Rows are one point carried round by a steady rotation, each followed by how many steps it has turned.
The counts run from 0 to 407.
[ 1.09  0.27  2.09  1.91  0.24  2.38  0.06  0.95 -1.75  3.05  2.44  0.99
 -3.50 -0.31  1.10 -0.63 -0.46  0.29  2.88  1.58 -3.22  0.90  1.26  1.63
  2.27 -3.11  0.68 -1.76  0.09  0.56  0.63  0.20 -2.16  0.57 -1.24  0.13
 -1.57 -1.13  0.88]  394
[-0.66  1.54  1.07  0.87 -0.31  0.39 -0.60 -0.65  1.48  1.42  0.01  1.17
 -2.53 -2.19  0.01 -1.01 -2.15  2.54  4.02  0.10 -2.22 -0.37 -0.93  0.23
  1.14 -1.73 -0.38 -0.59  2.68 -2.32  1.50  3.56 -1.30  0.04 -1.79  3.01
 -0.08  0.18 -2.20]  28
[ 0.95  1.29  2.97  0.66 -0.56  1.37 -1.09  0.58  3.93  1.84  1.60  0.03
 -1.94  0.25  2.34  0.23 -0.83  3.50  3.10 -0.05 -2.00  2.01  1.35  0.16
  0.78 -0.13  0.46 -1.88  1.70 -0.78  1.21  1.87 -3.42  0.55 -0.35  0.05
 -0.08 -0.18 -1.93]  351
[ 1.22 -0.25  2.13  0.92 -1.60  2.44 -2.07  2.14  2.03  2.95  1.07  2.58
 -0.79 -1.05  3.26  0.58 -1.26  1.55  2.90  0.93  0.21 -0.93 -0.17 -1.50
  2.53 -0.58 -0.64 -1.05  1.96 -2.20 -1.57  0.12 -3.68 -0.38 -1.72  0.19
 -0.63 -0.62 -0.68]  367
[ 3.84  0.43  0.43  0.75  1.63 -2.20 -1.87  3.02  0.58  1.25 -0.15  0.29
 -1.82 -1.16  2.06 -0.26 -3.30  0.13  1.41  1.05  0.64  0.92  0.15  0.18
  0.40 -1.35  0.99  0.11 -0.95 -1.05 -4.30 -1.59 -0.95  2.01 -0.86  0.02
 -2.37  0.11  0.18]  125
[ 3.24 -0.41  0.60  0.09  2.94 -1.03 -1.65  2.71  1.13  1.94  1.89  1.64
 -2.50 -0.76  0.87  0.56 -2.14 -0.58  2.72  1.02 -0.47 -1.43 -0.17 -1.64
  1.28 -1.49 -1.10  0.08  1.85 -2.65 -3.13  2.20 -0.60  0.05 -3.17  1.43
 -0.49  1.16  1.40]  213
[-1.81  2.46  1.72  0.24  0.56  1.28 -1.43  0.67  2.90  1.62 -0.81  0.21
 -1.46 -2.05  1.74  0.71 -2.12  0.93  3.98  2.54 -1.17  0.63 -0.26  1.00
  1.81 -2.23 -1.74 -0.37  2.00 -3.04  0.65  1.36 -1.55  0.54 -0.19  0.37
 -1.02 -1.07  0.49]  379
[ 2.56 -1.78  0.21 -1.62  1.12 -1.33 -0.02  1.16  3.07  2.59  1.77  2.03
 -1.84  2.49  1.54 -1.08 -0.94  2.66  1.26 -0.06 -2.04 -0.74  0.41 -1.39
  0.95 -2.08  1.08 -2.47 -0.40 -1.97 -1.48  0.22 -2.97  0.46 -1.58  2.39
 -1.65  2.57 -1.37]  174
[ 2.71  0.14  0.69 -0.39  2.47  0.40 -1.30  3.21  1.26  2.52  0.65 -0.31
 -0.04 -0.36  0.65  2.42 -1.20 -0.97  2.33  1.86  1.29 -1.02  0.43 -0.04
  4.61 -2.08  0.86 -0.57  0.74 -0.87 -2.78  1.69 -0.62 -0.78 -1.48 -0.10
 -0.61 -0.81  2.50]  233
[ 3.64  1.69 -0.37 -0.32  0.67  0.50 -0.74  2.99  0.53  2.53  2.44  1.82
 -1.26 -0.83  1.87 -1.15 -0.25  0.74  4.28 -0.27 -1.88  1.51 -0.52  1.15
  1.89 -0.21  0.53 -1.93 -0.78 -0.88 -1.15  1.73 -2.03 -1.03 -1.76  3.01
  0.69 -0.88 -0.80]  69
[ 1.18 -0.37  1.63 -0.43 -0.16  1.24 -2.31  0.91  0.59  1.72  2.00  2.39
 -3.22 -0.82  2.42 -0.15 -0.81  0.64  2.68  2.08 -0.92 -0.74 -0.84  0.42
  2.26 -2.31 -0.70 -1.66  0.75 -1.18 -3.06 -1.85 -3.53 -0.57 -2.56 -0.71
 -1.01 -0.44  1.41]  215
[ 4.17  1.25  2.51  1.84 -0.20  0.33 -1.28  2.92  0.70  2.49  1.42  0.30
 -0.05 -1.65  1.98 -1.49 -0.78  2.59  2.21  0.74 -0.12  2.25  1.30 -0.54
  3.25 -0.04  1.30  0.02  0.42 -0.62 -1.45 -1.60 -2.67  1.92  0.31  1.89
 -0.39 -0.45 -1.06]  260
[ 0.33  0.45  1.20  0.67 -0.32  1.09 -2.10  0.46  5.94  0.86 -0.08 -0.07
 -1.28 -0.81  0.49 -0.28 -1.89  2.39  3.56  0.76 -0.28  0.89 -1.09  1.27
  2.86 -1.82 -0.04 -1.09  0.43 -0.77 -1.70 -0.04 -2.61  0.45 -0.65 -1.24
 -2.25  0.26  0.97]  339
[ 0.48 -0.32 -0.74  0.00  1.28 -0.62  0.95  2.23  4.87  2.23  0.38 -0.16
 -2.01 -1.63 -0.06  2.26 -2.31 -0.02  2.77  1.26 -1.67 -0.68  0.78  0.49
  1.84 -2.06 -0.12 -2.98  2.21 -1.42  1.34  3.13 -0.55  0.30 -0.44  1.15
 -1.51  0.26  0.42]  357
[-0.24  2.55  0.91  0.26  1.65 -1.50 -2.14  1.04  2.35  0.99  0.72 -1.57
 -1.31 -2.58  1.58 -1.52 -1.12  1.32  4.12  1.84 -0.42  2.02  0.05  1.06
  0.74 -1.14  1.51 -1.58  2.12 -0.43  0.69  1.39 -0.97  2.92  1.35  2.37
 -1.13  0.30 -1.59]  268
[ 2.68  2.17  2.71  1.30  0.82  1.00 -1.41  3.74  1.90  2.13 -0.60  0.42
 -0.42 -1.48  0.67  2.02 -2.23 -0.32  2.22  1.04 -0.05  1.82  1.11 -0.71
  1.70 -1.01 -1.30  1.66  1.56 -1.97 -2.27  1.58 -1.37  0.04 -0.86 -0.12
 -1.45 -0.81  0.84]  384
[ 2.45  0.33  0.35  0.63  0.24 -1.19 -0.89  3.84  2.22  2.20 -0.44  1.24
 -0.59 -1.60  1.76  0.37 -1.79 -0.06  0.17  2.51  1.65  0.81  0.05 -1.23
  2.74 -1.70  1.11 -1.05 -0.47 -2.56 -2.63 -1.61 -1.49  1.60 -0.06  2.01
 -2.58  0.88 -0.81]  277
[ 1.11  1.23  2.23  0.97 -0.48  2.08 -1.32  0.10  2.03  1.51  1.81 -1.12
 -2.58 -0.77  0.93 -0.49 -2.22  4.10  3.83 -0.27 -1.32 -0.27  1.42  0.17
  2.14 -0.40  2.07 -2.00  2.33  0.34  1.03  0.86 -2.75  1.58 -0.38  0.73
 -0.87 -0.71 -1.20]  4
[ 2.09 -0.98  1.67  2.16  2.11 -1.52 -0.90  2.76  0.88  3.07  2.21 -0.54
 -2.43  0.58  1.93  0.36 -0.26  0.49 -0.19  2.22 -1.06 -0.19  1.87 -2.89
  0.91 -2.26  0.81 -0.75  1.71 -0.60 -1.44  0.82 -2.90  3.46 -1.17  0.87
 -2.23  2.27  0.40]  106
[ 1.25 -1.01  1.71  0.80 -0.91  2.08 -0.13  1.27  1.51  2.69  1.18  0.27
 -2.09  0.62  1.00 -1.23 -1.52  3.25  1.59  0.95 -2.22 -0.45  2.00  2.29
  2.25 -1.08  2.71 -3.46  0.31  0.75  1.24 -0.76 -3.57  1.55 -0.58  0.08
 -1.82 -0.24 -1.33]  3
[ 0.16  1.27  1.81  0.44  0.91  1.67 -2.70  0.26  2.58  1.35  0.25  0.38
 -1.09 -1.32  1.47  0.40 -0.84  0.74  3.48  2.05  1.21 -0.05 -1.20 -0.11
  4.76 -2.39 -0.65  0.20  1.37 -2.65 -2.30  0.42 -2.15 -0.99 -1.73 -0.30
  0.91 -0.34  1.91]  60
[ 1.43 -1.15 -0.47  1.86 -0.73  0.07  1.11  1.30  1.55  2.86  0.85  1.22
 -2.42 -0.70  0.01 -1.23 -1.03  1.31  3.47 -0.48 -4.14 -0.22 -0.27  1.67
  0.54 -1.55  0.57 -3.08  0.83  0.70  1.76  1.99 -3.39 -0.11 -1.70 -0.52
 -3.14  0.18 -0.07]  354
[ 0.63  2.74 -0.02  2.50 -1.17  1.56 -1.75  2.75 -0.12  2.45 -2.02  0.45
 -0.19 -2.79  1.92 -0.59 -2.56  0.65  4.00  1.60  0.09  1.26 -2.45  0.62
  1.88 -1.53 -0.17 -0.80  0.29 -1.57 -1.86  1.18 -0.96  1.23 -0.64  0.40
 -3.26 -0.31 -0.82]  120
[ 1.41  3.35  1.65  1.03  0.28  1.36 -0.86  0.66  1.73  0.98 -1.09 -1.81
 -1.17 -0.99  0.26  0.51 -3.62  2.48  3.77 -0.35 -0.86  1.70  1.04  0.32
  1.41 -1.28  1.24  0.41 -0.38 -2.44 -0.42  3.29 -0.16  1.79  0.17  0.86
 -1.94 -0.18 -1.14]  312
[ 3.59  0.54  1.96  0.82  0.59  0.33  0.81  4.38  1.00  2.84  2.14  0.29
  0.33 -0.27  1.22  0.39 -0.68  1.07  1.02  0.93  0.23  1.61  2.82 -1.70
  3.72 -0.47  2.46 -1.67  0.22 -0.86 -0.13  0.57 -2.86  1.90  0.09  1.95
  0.30 -0.48 -1.00]  261
[ 1.21  2.00 -0.55  1.76  0.95 -1.50  0.86  1.89 -0.26  4.19 -0.78 -0.16
 -1.84 -0.62  0.21 -0.91 -1.91 -0.50  2.83  1.61 -2.64  0.45 -0.07 -0.42
  0.38 -4.15  0.27 -0.77  0.11 -1.26  0.91  3.17 -0.45  1.69 -0.43  1.72
 -3.20  1.34 -0.74]  118
[ 1.95 -0.77  0.31  0.15  3.30 -2.01 -0.82  0.97  1.18  2.13  0.21 -0.95
 -2.41  1.21 -0.56 -0.96 -2.31  1.70  2.12  2.33 -1.39 -0.39  0.46 -0.34
  1.85 -2.97  0.93 -0.11 -0.53 -0.37 -2.27  0.20 -1.62  1.65 -1.24 -1.19
 -3.46  3.05  2.31]  146
[ 3.74  1.60  0.77 -0.34  2.18 -0.93  0.61  1.24  1.56  1.70  1.05 -0.54
 -1.43  1.23 -0.06 -1.81 -2.03  3.08  3.52 -0.96 -2.61  2.44  0.93  0.56
 -0.04 -1.32  1.79 -0.89 -0.56 -0.83 -0.36  2.44 -1.05  1.58 -1.00  2.48
 -1.17  1.56 -2.16]  157
[ 2.89  1.03  2.67  1.02 -0.09  0.57 -3.78  2.07  1.66  1.74  0.29 -1.20
 -1.96 -0.62  2.50  0.71 -3.16  1.95  1.99  0.60  0.88  0.67  0.55 -1.49
  1.81  0.08  1.17  0.26 -0.20 -1.04 -3.46 -1.08 -1.83  2.96 -1.32 -0.97
 -1.79  0.28  0.15]  300
[ 2.95 -0.14  1.59  0.21  0.54  0.83  0.59  2.82  1.15  2.16  2.05  0.63
 -3.64 -0.54  1.67  2.33 -1.88  0.61  1.75  1.05 -2.20  0.60  3.64  0.42
  0.48 -0.84  0.96 -1.96  1.01 -0.92  1.09  1.95 -1.73  0.97 -1.55  0.71
 -0.79 -2.02 -0.49]  373
[-0.21 -0.42  2.46 -0.30 -0.45  0.10 -2.32  0.03  2.64  1.81  2.31  0.84
 -2.73  0.15  2.66  1.02 -0.50  2.05  2.67  1.51 -1.17 -1.95  0.58 -1.40
  0.17 -0.75 -0.26 -1.61  2.38 -1.59 -0.50  0.63 -4.21  1.10 -1.94  0.88
 -0.85  0.92 -0.13]  195
[ 0.13  0.11  1.89  1.29  0.70  0.23 -1.08 -0.65  4.79  2.48 -0.71 -0.85
 -0.55 -0.15  0.05 -0.67 -2.05  3.00  1.96  0.90 -1.08 -0.90  0.36 -0.28
  3.56 -3.11 -0.01  0.65  1.94 -0.25 -0.79  0.00 -2.44  1.13  0.23 -1.48
 -2.48  2.65  1.59]  167
[ 0.93  2.25  0.96 -0.82  0.75 -0.08 -0.33  1.97  1.84  1.09  0.37 -1.14
 -3.28 -1.48  0.75  0.93 -3.46  0.63  1.76  1.81 -0.38  1.21  2.09  0.20
  0.79 -2.27  2.33 -2.36 -0.81 -1.26  1.39  0.65 -0.91  3.23 -0.49  2.02
 -1.61 -0.72 -1.49]  289
[-0.54  3.13  2.05  1.65 -1.46  2.79 -0.10 -0.12  0.96  2.26 -1.33  0.02
 -2.30 -0.44  1.50 -0.96 -2.73  2.61  3.38  0.29 -1.29  2.36  0.05  1.39
  1.83 -1.94  1.32 -0.26 -0.62 -1.13  0.32  1.73 -1.86  1.31 -0.86 -0.14
 -2.33 -0.28 -0.77]  311
[ 2.09  1.20  0.56  1.14  1.26  0.92 -0.53  0.70 -0.30  3.14  2.99  1.70
 -0.82 -0.75  1.49 -2.69  1.08  2.07  5.15 -0.44 -1.79  1.02 -0.82 -0.03
  2.01 -0.70  0.07 -0.30  1.51 -0.78 -1.21  2.73 -2.46 -0.81 -1.34  2.06
  1.29 -0.47 -0.71]  68
[ 4.73  1.88 -0.30  0.97 -0.38  0.65 -0.02  1.55  2.08  1.29  0.16 -0.02
 -1.36 -0.67  0.17 -2.17 -2.53  2.87  3.86 -1.77 -2.53  2.89  0.45  1.69
  1.01 -0.28  0.73 -0.77 -1.00 -0.52 -0.39  1.97 -0.98  0.21 -0.90  0.89
 -1.24 -0.73 -2.03]  332
[ 0.12  1.10 -0.30  2.31  0.02 -1.42 -1.28  0.53  1.40  3.34 -0.69  1.44
 -0.49 -2.26  1.51 -2.65 -0.59  1.12  2.06  1.86 -0.35 -0.63 -2.39 -1.40
  3.20 -2.90 -1.01 -0.73  2.00 -1.56 -1.48 -0.59 -2.36  1.54 -0.56  1.30
 -2.84  2.70 -0.20]  275
